In the data rows, zero lies at 4.5, halfway between 4 and 5.
Some points, one per row:
[3 4 7 3 5 5 7 5]
[5 3 6 5 6 5 4 5]
[3 5 7 4 3 5 7 4]
[6 6 1 6 3 4 6 4]
[5 7 4 4 2 5 4 4]
[5 3 7 9 7 4 8 4]
[3 2 8 7 5 5 4 3]
[5 4 6 6 4 5 5 4]
[5 6 0 5 3 7 5 4]
[5 4 7 5 6 3 3 4]
[5 1 8 6 9 3 7 2]
[3 5 3 3 6 5 5 5]
[4 4 2 2 3 7 3 3]
[3 2 7 5 9 2 4 6]
[5 4 2 4 2 6 2 4]
[5 4 4 6 5 5 3 5]
[5 5 4 4 2 3 4 5]
[5 6 2 6 2 5 6 4]
[1 6 3 2 3 3 3 5]
Here are 12 more points, each followed by its number:
[4 7 4 3 3 4 6 4] 0
[5 0 8 6 8 3 6 7] 1
[6 3 6 7 7 3 3 5] 2
[4 1 8 5 9 3 5 6] 3
[3 1 8 6 7 3 6 3] 4
[7 2 8 8 7 2 5 4] 5
[3 4 6 4 4 3 6 5] 6
[6 8 2 3 3 5 4 4] 7
[4 5 5 7 6 4 5 4] 8
[4 4 5 3 6 5 1 3] 9
[5 3 4 7 5 4 6 4] 10
[6 7 2 3 3 6 3 5] 11
Which of these numbered points is nearest to each point below, ignoring the direction in which the first points spread most? Its number follows each.
[6 5 7 5 6 5 3 5] > 11
[5 6 5 4 3 4 6 4] > 0
[4 4 3 2 5 4 4 5] > 3
[3 4 3 3 5 5 4 6] > 3
[6 3 4 7 7 3 3 5] > 2
[7 0 6 8 6 6 5 4] > 10
[3 6 4 6 6 3 5 5] > 8
Here are 12 other points, each followed by its number:
[3 5 3 3 1 6 2 3] 0
[7 4 4 6 6 4 7 4] 1
[5 8 2 3 3 7 1 5] 2
[3 7 3 2 3 5 2 5] 3
[3 7 2 2 3 5 6 4] 4
[5 8 3 1 2 5 7 5] 5
[5 4 2 2 3 5 4 6] 6
[3 5 3 3 4 5 5 6] 7
[3 4 4 5 3 5 4 3] 8
[3 0 8 5 7 2 7 4] 9
[4 3 4 5 5 5 3 2] 10
[3 5 3 5 4 4 2 5] 11
Which of these numbered points is nearest to each point below, ignoring the direction in which the first points spread most? Its number follows each.
[4 4 4 3 2 6 3 4] > 0
[3 2 7 3 6 3 5 4] > 9
[7 4 4 6 4 4 5 5] > 1
[6 6 2 6 4 4 6 5] > 1
[5 4 4 2 4 5 4 4] > 6
[5 2 6 7 6 4 3 5] > 11
[4 6 1 2 5 5 6 4] > 4
